In the rows, zero is written as 128.
Rotation paths and how fast each direction turns (degrees each step):
Each turn is a multiple of 5 degrees from 10 to 175, or 0.
Each row of a path follows its step; steps can be skipped.

step 1: [135 135 119 125 138 126 126 130 129 126 130 116 127 125 122 127 131 123
 127 117 112 123 131 110 128 126 104 129 129 124 131 114 134 129 112 134
 107 128 129 139 132 135 122 140 127 127 122 137]
step 3: [125 118 130 129 138 134 134 140 136 141 140 112 123 124 123 120 116 136
 107 129 122 119 137 128 131 117 125 134 124 121 121 131 132 132 117 132
 151 135 137 124 125 128 128 128 129 119 140 132]
step 4: [150 126 126 133 120 120 116 123 141 120 129 121 124 133 120 128 124 137
 134 121 121 114 113 139 122 123 136 137 132 121 118 114 139 118 118 125
 137 125 137 133 113 137 123 126 126 132 128 128]
step 5: [126 121 136 145 117 116 130 124 121 129 124 121 122 139 140 124 109 105
 131 109 128 125 127 123 133 125 129 134 118 132 133 122 131 133 113 118
 128 138 131 129 130 130 125 142 125 127 123 123]
step 6: [128 122 131 128 133 121 137 122 111 150 136 118 134 131 133 136 138 120
 135 121 130 112 121 122 123 123 115 142 132 133 118 117 120 123 124 143
 133 130 123 122 124 125 131 117 126 118 121 123]
step 7: [128 132 118 133 130 130 134 131 131 114 122 115 140 135 118 135 126 129
 130 117 136 109 141 114 147 117 121 135 124 127 123 126 127 116 134 141
 122 131 142 128 128 131 119 128 128 123 135 140]
step 8: [124 109 130 123 114 133 132 127 142 124 141 121 109 132 114 133 124 120
 135 130 135 129 119 116 122 119 124 121 125 119 128 123 131 132 135 136
 127 122 149 117 127 131 124 131 122 127 117 127]
step 9: [130 117 141 127 137 121 133 131 128 123 137 123 114 116 123 148 120 115
 115 122 121 121 126 139 139 123 136 123 131 128 126 126 133 133 121 137
 136 135 127 138 119 131 131 130 142 113 119 136]
step 10: [126 124 135 145 130 128 122 133 124 117 138 114 141 131 117 131 121 131
 133 125 126 125 119 131 128 123 123 122 134 126 111 121 117 119 122 117
 122 134 128 133 114 147 143 123 126 122 128 113]
step 11: [129 116 125 130 135 114 135 123 122 106 123 115 141 125 141 121 119 120
 133 126 128 128 139 132 117 126 118 126 128 117 129 116 128 133 119 130
 130 132 138 126 136 125 115 132 114 114 121 124]
step 12: [142 132 125 117 148 132 132 132 121 132 143 125 127 143 127 132 127 105
 137 125 126 127 122 121 122 128 107 127 127 118 136 132 142 112 124 137
 136 128 129 132 123 133 130 122 125 128 122 130]
[129 129 130 127 124 130 128 127 128 127 127 126 129 128 127 127 126 125
 132 126 132 131 127 130 131 125 130 126 127 127 131 127 125 129 128 127
 124 128 128 127 127 132 128 128 126 130 138 127]
130

step 0: [135 116 128 136 136 124 127 130 124 128 126 118 133 131 124 117 131 127
 142 142 139 138 131 130 129 132 131 142 139 132 122 130 119 129 122 131
 121 119 123 148 124 124 122 136 136 147 141 132]
step 2: [119 138 115 125 118 135 134 120 123 132 130 115 140 113 113 141 135 124
 117 133 120 123 128 136 133 118 126 112 128 138 128 133 126 122 124 127
 122 132 135 148 121 132 127 133 134 128 133 123]
step 3: [119 133 123 129 121 127 126 124 115 123 125 122 130 130 134 113 121 116
 129 125 134 121 134 139 146 126 113 131 141 132 131 140 139 125 125 115
 140 124 136 134 125 135 129 140 133 140 127 142]
step 4: [118 118 120 145 110 128 123 118 127 127 119 113 121 129 137 135 127 119
 132 134 125 129 135 128 119 118 131 139 125 114 138 134 132 128 132 131
 138 120 124 121 134 131 140 132 139 127 140 123]
step 5: [116 130 129 119 127 130 134 121 122 127 122 125 132 127 133 139 131 127
 131 114 123 134 129 129 121 122 145 121 147 135 130 130 125 133 110 132
 134 141 136 115 140 144 134 128 142 124 132 120]
step 6: [115 129 131 120 138 128 135 130 115 129 131 117 132 118 134 126 124 132
 139 134 133 129 116 121 124 128 133 128 137 132 141 119 130 115 121 122
 133 115 117 131 118 137 124 125 144 118 118 145]
step 7: [124 112 126 121 132 130 133 125 145 116 115 125 126 128 139 128 128 119
 139 113 136 138 133 123 134 132 136 136 121 128 132 134 139 126 129 122
 135 119 118 132 106 131 124 131 126 120 126 118]
step 9: [116 133 134 119 143 136 135 137 122 134 126 118 136 125 122 131 142 125
 140 134 126 125 133 140 126 140 127 130 139 126 114 134 127 128 142 115
 142 126 127 134 141 131 122 124 121 126 114 126]
step 10: [126 124 121 139 131 135 130 127 127 127 124 128 121 113 128 128 126 121
 120 146 126 129 154 119 133 124 133 135 132 142 133 132 137 124 138 129
 130 125 122 144 129 129 120 126 124 121 110 121]
step 11: [123 118 127 137 132 119 132 121 131 120 114 135 130 131 119 127 141 137
 108 126 139 133 148 138 141 135 133 136 128 128 131 124 123 133 123 120
 129 134 135 138 136 137 140 137 137 131 129 132]
step 12: [119 128 139 126 115 127 127 132 117 128 145 109 121 121 135 133 136 131
 130 129 135 121 138 133 122 134 128 140 128 117 120 121 128 132 127 124
 118 130 142 139 131 133 148 127 134 120 121 132]
[126 129 130 125 127 127 131 127 130 128 125 133 128 131 130 126 128 129
 131 123 130 126 131 132 133 129 130 128 130 129 126 130 128 132 128 125
 132 131 131 124 127 128 125 127 125 128 127 128]
175
[127 130 130 129 125 128 126 126 130 124 127 125 128 130 127 125 129 129
 126 126 129 126 124 128 129 131 126 129 128 124 128 126 136 127 130 124
 125 131 131 130 125 127 127 132 129 126 128 126]
80

step 0: [131 114 125 133 135 129 132 113 140 129 110 138 129 124 130 132 133 112
 144 137 119 116 115 116 126 125 128 128 135 134 133 120 133 116 123 126
 130 129 125 122 118 124 121 131 131 119 126 136]
step 2: [130 137 129 120 123 140 125 133 115 121 129 120 125 137 129 134 131 111
 120 119 134 132 130 112 130 141 129 130 124 141 121 119 139 137 134 129
 122 135 120 129 148 135 123 133 117 118 132 131]
step 3: [121 116 115 113 126 124 122 127 121 122 146 126 140 125 124 124 144 122
 110 132 143 128 121 129 123 117 130 127 119 125 124 125 122 121 116 125
 138 140 131 123 126 123 129 122 128 122 135 126]
step 5: [118 111 112 140 131 133 138 115 133 138 121 117 128 123 125 126 140 143
 135 129 121 121 122 116 127 136 122 127 138 142 123 131 131 121 130 134
 122 128 119 138 128 133 128 130 121 137 128 124]
step 6: [144 138 119 123 123 123 128 140 134 129 109 140 125 142 138 121 134 131
 118 138 132 115 120 130 133 136 132 135 134 129 130 132 127 111 125 128
 126 124 126 133 124 144 127 127 134 124 131 117]
step 7: [134 149 139 116 138 131 123 133 122 128 126 131 145 133 127 126 139 131
 127 120 131 125 122 126 136 126 125 116 130 130 119 121 135 138 117 122
 123 117 133 145 141 119 119 128 124 130 125 132]
step 8: [122 113 135 115 136 135 132 135 139 122 131 128 135 131 108 122 129 114
 126 128 128 128 137 119 137 131 134 128 121 133 132 128 122 114 128 123
 139 133 121 123 145 110 127 120 128 126 124 127]
step 9: [133 119 133 136 126 133 119 121 132 130 137 139 133 124 125 143 139 125
 129 140 115 121 138 122 128 127 115 119 117 124 121 140 122 127 127 134
 130 129 147 118 124 133 135 128 132 115 120 117]
step 10: [128 120 133 140 140 126 125 117 120 135 135 134 120 134 137 131 135 116
 127 133 134 131 127 114 119 135 126 130 140 134 138 126 143 123 135 140
 107 124 122 136 122 128 134 122 129 134 122 135]
step 11: [130 132 112 130 124 142 133 137 129 123 131 122 139 134 140 120 138 121
 132 147 133 124 123 132 131 124 120 134 143 127 128 110 132 128 131 124
 126 129 111 119 129 136 121 137 137 130 133 123]
step 12: [123 146 134 114 120 126 129 136 122 119 125 133 132 132 133 117 135 129
 119 136 122 135 111 125 124 133 128 133 123 135 119 127 123 145 129 141
 144 135 131 139 136 129 142 126 131 130 125 129]
[133 128 129 127 125 134 127 131 130 128 127 128 128 129 125 131 127 125
 134 126 131 130 129 130 125 127 128 129 130 131 128 129 131 127 128 130
 130 125 130 126 128 131 126 131 130 126 132 126]
160
